Each path is a new rotation, seen through one point. The rows after it are directions, each followed by how far the rotation turns it, in degrees per step (0 if it stays put).
Each turn is a multiple of 5 degrees from 10 to 175, or 0.
Each row of a path follows its step; steps can be skipped.
path 1
step 0: [ -0.4  19.6   4.9  -4.0  28.4  -5.5   6.1   7.1  -2.1 -29.0   8.5  30.4
   9.8   2.6 -16.1  -3.6   5.2 -14.2  -7.3   1.4 -17.3   4.8  18.1   0.6
  15.7 -21.2   3.5  14.3  22.2  -1.9  19.2  -1.0 -17.5 -22.4   5.5   1.2
  14.1  20.6 -22.1  10.2  25.5 -11.9   4.7  -2.1   4.5   0.6  -6.5 -10.2
   4.2 -11.6  21.9   2.1  -7.2  11.2   2.0  25.9 -16.2]
step 6: [  0.9  19.3 -19.0  31.3  -8.9   7.4 -13.8 -15.4  -2.4  -9.2 -12.9  -5.2
   6.8   8.2 -20.3  -3.9   3.0  -7.1   2.9 -13.2   8.9  16.2 -22.7  -4.4
  -3.1  21.8  28.8  15.9 -11.9 -19.0  22.4  16.0 -29.5  -6.3  11.6  -2.1
   7.5  20.3   6.1   8.1 -22.8   0.9   5.4   1.3   0.0  -0.7 -15.6  23.8
  -5.7  -3.4  10.9   5.2  19.8  -7.7 -12.0   1.1 -10.8]
step 8: [  2.2  -2.7  -8.8  -2.3  21.6   4.7 -11.0  21.4   4.0  10.3  16.6  11.1
  -2.7  -2.8  -9.1  29.0  -4.1   4.7  21.7 -10.8   1.0   2.2  -3.3   4.2
 -12.3  -7.9  -5.6  -1.6  -5.4  -4.0 -27.8 -18.1   0.9  -7.3   6.4   8.9
   7.4 -18.9   8.6  -0.4 -13.8  -6.5  -6.9 -23.8  14.0 -11.0  25.1  -7.8
  36.1  11.9  -9.9  28.3 -26.7  17.3 -19.8  -3.1  -8.4]
step 9: [  9.6 -23.6 -11.1 -10.6  -6.8  -0.9  -0.1   4.1 -10.3  19.7  16.5 -26.6
  -9.0   0.7  -4.7  -3.3 -32.9  -8.4  11.7 -14.8  20.8 -12.3   1.6 -25.6
  -3.1  -9.8  -9.2  12.1 -22.8   6.5  10.8  12.7  18.4   1.1   4.2   7.3
 -22.0  12.4 -17.3   6.0  -1.4  12.5  -6.3  -3.1  -8.0  23.3  -3.9   0.9
  -6.0   3.3  11.4  12.7  -7.1 -41.6   0.4   6.7  -9.8]
step 10: [ -9.2  -5.7  -4.6  11.4   2.3   7.4  -3.9 -20.5 -13.9 -16.0 -16.9  40.1
   4.9 -29.7  -5.5  -1.8  -3.4   9.3  20.4   5.9   7.4 -19.4   6.8  -0.4
  14.2  -1.9  -9.4   2.0   9.2 -16.3   7.7 -15.3   9.8 -10.5 -33.4   9.5
  -9.7   2.4 -18.9   8.2  -5.9   1.1  12.1   3.5  14.4   8.4   6.3  -9.9
 -26.4  -5.2  -4.3 -20.7  10.9  -8.7  23.6 -17.7  15.2]
step 11: [-33.1  -3.2 -18.4   6.9  -0.8  -3.7  -7.2 -15.2  22.1   9.4  -3.0  10.7
  21.3   1.8  17.3 -11.9   4.7 -18.7  -2.4  -5.9   0.3  36.5   3.7   2.2
  -6.6   2.6 -10.2 -15.2  15.2  -3.0  -7.9  11.8   7.7  -8.6  -8.2 -15.2
  -4.2  -3.5  19.3   4.3   1.7   3.8  18.6 -32.4   5.1 -20.4 -25.6  -1.7
   7.8  11.3 -12.7 -23.9   0.8   1.2  -8.6  23.7  -9.2]
step 14: [-23.5  18.3   8.5 -27.8   4.5 -30.4 -12.7  17.0 -15.6   3.5 -17.8  -9.4
   5.3 -19.5   9.0  -9.7 -15.4   5.6  -4.8  11.8   1.9  -6.8 -21.1   4.8
 -14.6  -4.2  -5.6   9.6 -22.4 -24.9 -32.1  -8.9  -2.4  29.4   8.8   3.8
  -6.1 -23.8  -1.7   4.8  -5.3  11.7  12.8  -2.9  -9.5   1.9 -16.3  21.7
   1.0 -14.3  -1.3   0.3  -3.7 -10.5  -0.6   2.2  -3.9]
step 21: [ 23.8   0.6 -17.3   6.1  16.7  19.3 -12.6 -11.7  11.7   1.6   9.2  -0.7
 -15.1  -6.2 -25.6   2.7  -9.7 -28.5   2.7   1.7   5.9  17.0  -3.2 -31.5
 -11.6  -1.9 -13.8  22.7  -5.9  -6.0   0.5  10.7  -0.2   7.3 -32.7   2.0
  -6.5   6.4   4.0 -21.6  -7.8   8.0 -16.7 -19.6  17.5 -29.2  -2.3  -9.0
 -13.4   4.7   1.9  13.5  -7.1   3.2  -9.8 -12.8 -16.7]
step 24: [ -6.0  -1.2  -2.5   1.6  -8.2   0.4   7.2  -6.9  -9.3  52.4   5.5 -13.5
  -6.0   1.0 -12.0   1.4  -4.9 -20.5 -13.7   4.6   7.9  -3.3  11.8 -23.6
   2.3  30.9  23.7 -12.0  -2.6   9.0 -16.6  -5.8   8.4  -0.1   4.1   6.7
  -9.0 -20.4  14.9  13.2 -28.1  -1.4  10.7  -7.5 -15.7  -2.9  -0.2   8.1
   3.1  15.5 -28.1  -5.8  -7.7  -1.1  -2.3  24.5  -3.1]
Speeds:
[-2.0 -0.4  1.1  0.7 -1.2 -7.0 -3.7 -1.0 -1.2  8.3  2.3 -1.0 -4.8  3.6
 -1.0 -3.3  1.8 -1.5 -0.5  2.4 -1.8  5.0 -2.5  1.0 -4.5  1.4 -2.8  5.7
 -3.9 -3.3  8.3 -1.2  3.7  8.1  3.0 -0.8 -0.7  1.4 -2.2 -3.0 -3.3  6.5
  0.9 -4.4 -5.3 -1.0  0.6 -3.0 -0.6  4.4 -0.2 -0.6  4.3  1.9  4.5  2.9
 -3.6] -> 145
[-0.1  3.1  1.4  0.7 -0.4 -6.3  1.3 -6.5  8.9 -0.1 -3.9 -5.1  2.6 -0.3
 -1.8  3.1 -0.1  4.9  0.9  1.3  2.1  8.7  6.5 -2.8  7.9  3.0  3.8  1.7
 -1.5  0.8  4.9 -0.9  0.1 -6.7  3.7  0.5 -0.4 -1.6 -3.0  0.2 -1.1 -0.1
  6.6  1.8  0.1  1.3 -1.3 -1.0 -1.2 -2.7 -4.2 -1.4 -3.7  5.1  1.9  1.2
 -0.9] -> 60
[ 6.2  5.7 -3.9 -2.4  3.3  4.2  0.4  2.6  1.3  2.5  0.2  3.7  1.9 -4.0
  1.1  7.2  6.8 -2.7  5.5  7.2 -5.7 -0.5 -2.3  4.2  4.8  3.3 -3.6  4.0
 -0.5  3.0  3.1 -5.1 -0.8 -4.1  1.5  2.3 -2.3 -0.2  4.8 -0.6  0.2 -1.8
 -0.3 -3.4  3.9 -3.1 -1.1 -4.7 -0.8  3.1  3.9 -0.3  0.5 -1.9  5.4  2.9
  0.4] -> 140
[ 5.4  1.5 -0.9  3.5 -1.3 -3.7  3.8  1.2  3.3 -0.3  1.9  2.7 -1.2  1.2
  1.4 -2.5  0.0 -0.1 -4.2  2.7  1.2  1.0  4.2 -1.7 -6.3  8.2  0.8 -4.7
  3.7 -3.1 -1.2 -1.7  4.3  2.7  0.1  1.6 -0.5  5.2  6.3  4.0  1.4 -7.4
 -1.0 -5.2  1.5  3.7 -4.4 -4.2  1.2  5.1 -4.2  5.3 -1.2  6.1 -1.8  0.6
  4.8] -> 85
[ 1.1 -2.6  1.8  2.0 -0.1 -2.4 -4.2  1.1 -0.6  0.4 -5.4 -7.0  2.1  2.8
 -3.3 -1.4 -1.1 -1.8 -5.3  6.2 -2.8 -3.1  1.4  8.3  0.7  0.6 -2.7  0.9
  3.2 -3.3  0.4  2.8 -3.9 -1.7 -0.4  3.7 -0.7  0.8  8.3 -4.1  4.6  5.7
 -1.6  3.6 -0.3  2.0  2.1 -2.7 -2.5 -7.4  5.1  4.1 -0.8  6.6 -2.7  2.0
  1.4] -> 25
[-6.3  3.8  0.3 -2.5  3.2  3.1  1.0 -1.3 -0.5  0.9  1.3 -3.6 -2.4 -5.0
 -1.7 -1.3  5.0  2.1 -1.3 -1.9  6.5 -2.0  4.9  5.4 -1.8  2.5 -5.8 -7.1
 -5.5  1.9  2.6  0.5  1.3  0.6 -2.6  0.7  4.5 -4.5  0.4  0.8 -1.5  0.0
 -4.4  0.6  4.8 -2.2  7.0 -4.9 -5.4  0.2 -5.0 -3.4  4.4  5.0  1.4 -1.6
  4.0] -> 125
